[[-4.48  0.81 -1.36 -4.45]
 [ 3.53  0.83 -2.78  3.49]
 [-3.63  0.88 -2.98 -3.63]]
:
[-4.45 -2.78  0.88]

[[-2.20  2.67]
 [ 3.68  3.98]
 [ 2.03 -5.08]
 [-3.25 -0.27]]
:
[2.67 3.68]

[[ 1.07  0.63  2.43  3.87]
 [ 1.81 -0.17  3.54  2.47]
 [-0.95 -1.14 -2.95 -3.23]
 [ 1.68  0.24  1.47  5.80]]
:
[ 3.87  3.54 -1.14  1.68]

[[-1.94 -2.35  3.16 -2.99]
 [-2.01 -3.40  3.71 -2.60]
 [ 2.71  2.71 -4.32  3.01]]
:
[-2.99  3.71  2.71]

[[-2.21  0.10  0.53 -0.44 -1.80]
 [ 0.51 -4.73  0.49 -1.39  1.15]
 [-2.32 -0.15  0.59 -0.56 -1.88]
 [ 0.99 -3.34  0.23 -0.86  1.35]
 [-2.20  0.09  0.53 -0.45 -1.80]]
:
[-1.80 -1.39  0.59 -3.34 -2.20]

[[-0.78 -2.32  2.24  1.69]
 [-0.51  0.34 -5.45 -1.77]
 [ 2.32 -3.99 -0.52  0.03]
 [ 2.89  1.91  2.19 -0.82]]
:
[ 1.69 -5.45 -3.99  2.89]

[[-4.39  1.22 -2.03]
 [ 4.28 -0.48  1.11]
 [ 2.16 -0.21  0.50]]
:
[-2.03 -0.48  2.16]
